Rows are one point carried round by a steady rotation, each followed by how many steps it has turned.
The counts run from 0 to 756.
[  5  23   7  11 -32  35 -23  -5  27  43   5  17]
7
[ 14  -8  16  14 -31  39 -37  -4  11 -17 -25   7]
391
[  1  18 -17  48  13  19  14  12   8  17  31  13]
38
[ 15  46 -15  44  30 -22   1   9  22   2  22  26]
536
[ 14  25 -23  26  38  18  20  20  39 -12   9  14]
708
[ 32  15  15  -4 -18  25 -25 -13   6  40  11  30]
412
[ 22  17   8  19 -35  -6 -47 -10  19  -7 -12   7]
529
[ 10   5  -1  30 -14  20 -29  -7  -8 -25 -26  -9]
554
[ 42  24  -1 -19 -27   3 -39 -21  17  23  30  21]
65
[ 26   1  26  12 -26  17 -37   1  -1 -26 -24  38]
21
[  8  38 -14  33  17 -24   8   7  42   8  15   7]
571
[  3   7 -28  57  23 -15  15   6  19  -9 -10  -1]
523
[ 33  20  27 -12  -2  28 -46 -11  13  -3 -24   9]
298
[ 5 13  9 40 10 17  8 -8  9 51  4 38]
722
[ 28  35  21   1 -29   7 -35  -9   8  17  17  34]
435
[  5  51   7   7  12   8  -4 -12  24  51   6  23]
711
[ 32   6  -3  17 -41  48 -40  -4  11  -3  -2   4]
414
[ 30  21  18 -12 -25  11 -41 -14  33  11  18  27]
401
[ 22   6   1  40   2  40 -18   5 -22 -29  -8   7]
416
[ 39   4 -25   9  37  47   0  10   2 -15  13  16]
371
[ 20  38   6  11  -8  23 -46  -7 -17 -41 -16 -14]
542
[ 45 -12 -22  38  25 -26   8 -14  25  23   0   5]
119
[ 11  35   7  21 -18  13  -5 -18  -1  50  19  40]
411
[ 20  -4  12  51  44  13 -15  -2  -8 -32 -42  -2]
255
[ 27  26 -20  17  13  -7  -3 -23   4  53  22   9]
514
[ 26  10   4  18 -37   7 -36 -21  -7  14   0   7]
112
[ 23  21 -22  38  21  15  -7   8 -32 -27  14   9]
105
[ 36   2  -3  41  15  -1  -8  12 -12 -47  -5  16]
93
[ 36   4 -29  20  20   7 -28  -9  13 -44  -5 -13]
162
[ 25  14 -14  43  13  -6 -13  11   3 -55  -6   5]
128
[29 28 -9 10  8 13  9 -8 17 52 26 28]
5
[ -6  39  11  16 -16  21  -9   2  39  31  12  -2]
307
[ 32   8   0   4  11  40 -30   9  33 -47 -18 -12]
300
[ 32  34   3   6 -18  -2 -50 -28 -21 -11  -1  -4]
136
[-14  57  21   2 -27  10 -17 -10  38  26  -2  -1]
643
[  3  32  -6  18 -21 -19 -14 -15  37  22  26  16]
133
[28  8  7  3 22 -9 -5 -5 50 37 10 36]
329
[  3  21  15  18 -45  -1 -29 -21  38   0   8  16]
493
[ 45 -24  -2  30  48  10  16  -4  15 -12 -11  17]
730
[ 26  37  -3  14  54 -16   5  -7  31  28   6  11]
640
[ 17  46   4   7  26 -22 -11 -21  25  35  26   7]
202
[ 20  36   4  10 -32  10 -48  -3  -3 -10   5   2]
506
[  2  42   7  -8 -34  13 -47  -8  17  -5 -14 -11]
205
[ 20  20 -28  30  49   7  17   0  11  26  -3  -6]
616
[ 13  28  -9  28  27  43 -10  19  18 -45 -14  11]
301
[  8  16 -39  41   8  12  14   4  24  18  34   9]
73
[ 11  -7 -17  52  -9  47 -18   3  -2 -25 -15  -2]
451
[ 17  14 -33  36  33  -1  -4   6  11 -56  -2 -13]
163
[ 36  30  10  12  -9  14 -48  -9 -31 -15  -3   2]
507
[ 18  28   9  16 -47  19 -40 -21 -11  33   6  27]
447
[ 26  28   0 -16  -2  43 -53 -14  12   1 -17 -18]
275
[ 6 51 19 18 -7 17 -3  5 10 37 21 35]
746
[21 18  6 34 37  1 18  3 19 14 -6 36]
327
[ 35  25  28  -5 -16  -2 -21 -11  24  29  18  45]
400
[ 7 28 -2 46 30 20 21  9 11 39 -2 10]
686
[ 16   0  24  22 -18  47 -38  12  -1 -25 -29  11]
727
[ 20  16  20  -7 -26  15 -40  -3  43  -9 -14  22]
702
[ 37  13   8  16  22  36 -22  16 -15 -35 -18  28]
740
[ 38  14  16 -11  13  37 -31   1 -11 -27 -17   8]
334
[ 18  18 -18  35  -3 -20  19   5  43  16  40  18]
97
[ 40   0 -21  25  39 -19   3   1   4  -6  19  11]
95
[ 45   5 -43  30  38  22   5  -5 -10  -6  22  -2]
71
[ 11  -8  -9  46  26   1  25  18  33 -10  -5  15]
361
[ 10  32  18  -3   4  28 -49 -10  -3   9 -17   0]
645
[ 24  54  -6  -4 -10 -11 -21 -24  30  28  12   9]
203
[ 5  7  3 16  0 17 -7 -8 60 54 -5 11]
318
[ 21   5  -1  15 -14  33 -42 -18  28 -15 -30 -26]
588
[ -4  18  -3  28  -1   7  13 -11  42  43  -7   6]
283
[  7  -5  -8  43  51 -10   6  -2   3   7 -23   9]
627
[ 34  -3 -14  42  49   2  -4 -11 -10   0 -34  -4]
591
[  8  22  -9  35   6 -16  19   7  33   7  41  37]
62
[ 34  13   0  10 -35  12 -39 -26   3  40  15  13]
77
[ 32 -10 -13  15 -21  33 -58  -9   9 -16 -19 -16]
114
[ 19  14 -45  31  56  -1   9  -3  21   7   2 -26]
581
[ 28  -9   1   8  -3  33 -40 -29  11 -15 -38 -21]
623
[ 17  24   7  14  14 -12   1  -6  26  27  29  46]
28
[ 13  41 -18  35  11  20 -29   6 -22 -33 -20 -11]
578
[ 29   1   9   6 -14   0 -21 -12  50  38  -3  21]
18
[ 5 53  5 23 23  6 13 -3 24 32 26 41]
710
[ 24  -6  -2  26 -36  38 -47 -10   2  -9  -9 -12]
79
[ 33   4   3   7  10  49 -31  -6 -20 -13 -21   4]
346
[  9  33  18  38  12 -32   1 -12  31  39 -11  23]
225
[ 16  25  26  -4   6  -5 -10 -16  36  30  -2  26]
700
[ 33   8  22  -9   4  14 -49  -4  16 -16 -28  14]
634
[ 16  11 -42  31  38  15  11  -9   1  -3   0 -27]
210
[ 22  43 -16  16  37 -23   3 -12   5  29  20   9]
166
[ 34 -10  -6  42  25  11  -1   1 -11 -32  -4  25]
429
[ 36  10 -14  28  45  -1  -7  11  17 -35  -4  -9]
198
[ 10  26  -3   2 -26 -15 -36 -12  46   8  31   9]
504
[ 19  31  -2  12  -8  45 -37  -6  15 -21 -22 -24]
241
[ 39 -11 -15  16  25  62  -7  -3  -8 -24 -17 -10]
347
[  4  28  -8  43  44  25  28   8  -3  -4 -12   1]
650
[  0  64  15   5  -7  21 -34 -18  10  41 -10  15]
273
[ 21  18   1 -10 -11   5 -49 -19  44  -5 -11  -8]
228
[ 13  21   3  19 -37 -23 -30 -11  47  12   3   9]
157
[ 29   6  -8  42  18  11 -33 -10 -14 -24 -35  -7]
555
[  8  15   1  35 -28  14 -43 -16   6 -10 -31 -10]
553
[ 12  25  26  14 -19  24 -40  11  34 -21 -14  24]
703
[ 24  -6  -8  31 -22  53 -32   7  -4 -21 -13  -7]
415
[ 20  26  32 -11 -14  -1 -54 -19   7  -3 -36  13]
633
[ 32 -17 -14  31  35  13  20  18  32   2  -8  13]
731
[ 16  32   4  18   7  15 -40   8  -3 -42 -34 -10]
230
[ 18  31   8 -17 -10   7 -38 -34  27  22  -3 -12]
239
[ 15  31  20   5 -36  33 -42  12   0 -18   0  24]
32
[ 41 -30 -34  36  16  34   0  -4 -11 -22 -12   5]
47
[ 19 -15 -29  62  10   7  27   9  32  -6  12  21]
49
[ 13  34  36   4 -29  21 -35  11  24  -2 -10  24]
332
[ 17  18  11  14 -12  52 -36  -8 -14  -5 -26   6]
345
[ 10  11  23  39   5   2   2 -21   5  57 -11  47]
387
[ 24  -8 -36  51  18  13  -2  -2  23 -24   3 -16]
522
[ 13  10  11  31  16  25 -22  -6   5 -35 -39 -13]
254
[ 26  -3  13   3 -27  -3 -44 -33  35   0 -19   2]
563
[ 41  -7  -5  22  -9  10 -27   4  10 -51 -15  -2]
462
[  4  38  -9  34  27 -18   3  12  15   2  15  11]
200
[ 13  14  -7  28  33  12  -2  22  10 -49 -24  -4]
637
[ 13   3   3   9 -16  32 -40 -18  26   1 -35 -16]
252
[  5  25   0  23 -36  -3 -31 -18  14  28  -6  -1]
146
[ -6  24  11  39  21 -35  14   1  37  10   0  15]
224
[  2  37  20  12  -1 -15  -4   4  67  26   2  23]
295
[ 15   9  11   2  14  10   2 -14  30  62  -2  14]
688
[ 36  17  -3 -12 -47  23 -38 -13  17  -1  26  21]
66
[ 33  42   1   5  -7 -22 -25 -22  17  28  26   6]
538
[ -3  10 -15  38  31  38  21   9  26   7   7  12]
720
[  7  22 -20  27  30   9   4  -8  34  44   2 -10]
617
[ 28  46  13  -5 -30   0 -45  -9   2  17   9  24]
100
[ 29  -9 -11  58  17   5  -5  -2 -21 -19 -20   6]
117
[ 19  21  26  24  29 -17   8 -19  32  35  -2  39]
699
[ 22  17   4  49  46  27   4   1 -17  -5 -24  -6]
279
[ 21  11  -9  26 -11 -22 -17 -25  57  31   5  17]
156
[ 14  15  12 -12 -29  18 -29   3  50  21   9  23]
366
[ 18  -5 -21  61  26  18   1   9 -20 -31  -1  13]
452
[ 18  36  11  13 -39  -4 -48  -2  27  -2   9  15]
505
[ 42  13  -8  -1  -4  24 -50 -18  -8 -15 -10  -8]
137
[ 12   5 -25  39  22  33  14  17   4 -10  28   7]
37
[ 21  18 -30  18  33  42 -17   6  -1 -32 -23 -17]
648
[  8  10  -3  53 -16 -13   5  -8  39  28  12  28]
86
[  3  30 -19  34 -29  18   4 -12  28  41  32  25]
445
[ 1 26 -7 42 16 25 26  9 26 25  5 16]
721
[ 11  20 -14  20  27   6  16  10  38  14  36  23]
744
[  0  43  14   1 -10  10 -37  -6   6  11 -15  -3]
644
[ 22  25  -3   1 -30  15 -35 -26  41  21 -26  -9]
216
[ 17  29  16   4 -33 -15 -38 -13  44  -2 -14   0]
193
[  9  30 -20  15  37  -3  10   1  53  26  19   4]
270
[ 20  17   6  14 -31  49 -36  -5   8  -7 -11   1]
379
[ 24  36  19   6   2  21 -23 -12  10  42  16  30]
747
[ 32   7  12 -13 -22  22 -39  -7  40 -11  10  24]
737
[ 31   9   6  10 -36  25 -47 -23  -1  19   9  12]
448
[ 23   4   0  48  50  12  16   2   3 -11 -29  17]
291
[ 47  21   7  -2 -19  14 -52 -11 -11 -16   6   1]
472
[ 16  24  20  11 -12  34 -39  13   1 -30  -8  20]
368
[ 51  10 -18  21  17  39 -18   6 -16 -27  11   7]
35
[  6  40   4  11 -31   0 -34 -13  40  13  14  -4]
169
[ 31 -13   1  14  34  40  -3  -5   3 -27 -38   3]
694
[28 26 -9 26 68  6  8  2  5 -5 -7 10]
268
[ 13  33 -10  34  14  39 -33   5 -16 -30 -30 -19]
242
[ 31  17 -31  32  48  10   2  -6 -15 -13  -4 -23]
580
[ 23  13 -19  28  25 -15  13   8  40   6  33  14]
96
[ 40 -14   4  34  14  21  -9   8  -9 -33 -21  21]
393
[ 23  23  11   3  13  49 -36 -15 -18 -16 -33   3]
681
[ 21  14 -28  23  41  38  27  11  10 -22  15   4]
372
[ 25  23  25  19 -37  -6 -46 -10  11  -6 -15  26]
494
[ 16  40  18   1  -6  40 -40  -1  -8 -16 -24  -1]
680
[ 17  17   6  27  13 -34  -4 -20  35  39   2  22]
190
[ 38  -8  -8  -9  23  47 -23  -3   5 -34   0  -5]
335
[ 13   6  -8  35  34 -15   4   2  49  11   4   1]
258
[ 36 -21 -25  46  20  20   6  -3  11  -3   6  17]
48
[ 37   1 -17  -7  -6  22 -43  -4 -12 -33   3 -11]
473
[ 10  30 -11   9  39   7   9   0  31  39  20   6]
305
[ 21 -10 -29  35  19  29  12   4  21   4   8  12]
384
[ 21   9  14  -4 -29   3 -56  -6  30 -22 -26  -4]
564
[27 26  0 34 57 17  8 18 -1 -5  8 14]
303
[ 0 34  3 43 -6  8  1  4 10 44 33 30]
410
[ 14  -2 -13  28   4  31 -25  -7  13 -26 -42 -14]
624
[ 35 -15 -24  39  28  -5 -12  -1  24 -23 -23 -10]
186
[ 31 -11   3  11   7  32 -32 -12  -2 -13 -39  -4]
658
[ 26  15  -2  50  43  -7   0  14  -4 -33   7  10]
129
[ 45  25  -3  15   0  22 -53 -17 -17 -18 -26 -12]
172
[ 41   6 -27  30   4  35 -21   0   4 -44  11 -10]
474
[ 17   7 -31  53  18  25  -6  17  -1 -39  19 -11]
475
[ 31 -12 -19  28  20  18 -28 -13  -1 -24 -39 -14]
185
[ 18 -11 -19  48  18  17  -7  11  11 -36 -50 -15]
625
[ 17  16  17  23 -22  -8 -19 -21   7  35  -7  39]
423
[  6  29   4  21 -43  40 -38   1  19  17 -19  16]
8
[ 28  42  15  -2  -9  31 -38 -34  -5  27 -22   7]
274
[ 9 44 12 17 40 -9 17  3 14 34 11 26]
675
[ 12   9 -15  49  39 -20  10  -3  42   1 -15   9]
223
[ 47  -1  28  -1  -1  36 -30 -14  13  -1 -40  12]
322
[ 11  16  -1  10 -42 -12 -43 -18  42  10  -3  11]
528
[-4 42 -1 28  8 14  3 20 30 24 29 29]
745
[ 11  26  17   9  -5   7 -33 -31  11  46 -20   7]
250
[ 27 -12  13   0 -37  14 -53 -10  20 -23  -6  13]
90
[ 26  17  -1  -1 -17  49 -36  18   2 -39   4  15]
403
[ 25  26 -23  51  31  -8  18  -3 -23   5  23  16]
477
[ 16  13 -19  35  30  21   7  26   9 -27   4  10]
337
[ 17  23   1  24  14  14 -27   1   8 -58 -30   1]
601
[ 11  32  20  13 -11 -16 -13 -11  54  18 -16  14]
631
[ 15 -11  11  18   1  41 -33  -4  20 -24 -39  -4]
288
[ 15  50  15  -5  -3   2 -41 -26  22  43  -5   9]
238
[ 22  -9  15  16 -47  38 -41 -10  40   7 -16  17]
390
[ 23 -15  -7  30  55   4   4  -5   8 -14 -28  -1]
256
[ -2  30   8  39  12 -28  -3  -5  45  26  -5   7]
595
[ 39  21  12  -3  -4  -1 -47 -19 -11 -35 -18  23]
160
[ 30  11  13 -20  -7  20 -43   2  29 -25 -26 -12]
264
[ 18  36   5   8 -26  10 -51   5   7 -24  -6  -5]
541
[ 20  23 -13  29  35  21 -14  -2 -28 -25 -10 -12]
579
[ 29  -4   4  12 -17  11 -46 -30  -5  -3 -31  -2]
148
[ 23   5 -29  35  52  17   3  -5  15  10 -12 -15]
245
[ 29  13   8   9  27  -3 -43 -14 -15 -47 -22  -5]
196
[ 26  17 -34  42  30  14 -15  11   2 -23  17 -12]
510
[  4  34  10  22 -32  -9 -29 -19  -5  37   1  26]
111
[ 31 -10   1  38 -21  45 -21  -5 -28 -15 -19  16]
45
[ 12  52   1  29  33 -28  -4   3  22  25  17  11]
201
[  5  33   1  38 -27  -5 -21 -11  21  42   9  19]
110
[  5   8  -1  27  18  12  10 -14  40  57  -6   7]
317
[ 37   8  -3  14 -14  -8 -29 -22  43  35   4  11]
527
[ 4 16 26 22  6 -5 11  4 27 25 11 46]
734
[ 29   1  28  13 -10   0 -17 -24  25  45  -7  36]
388
[ 38  16   2  -8 -23  37 -46  -6  13 -12   0   9]
437
[  2  21   3  42  19 -28   9  -4  63  24  -4  13]
259
[ 31  -5 -15  49  15  29  -3  -2 -27 -21 -17   7]
417
[  3  33 -28  49  19  -5  19   7  -1   4  22   9]
512
[ 18  42 -12   9  -1 -12 -31 -11  44  25  26  -1]
168
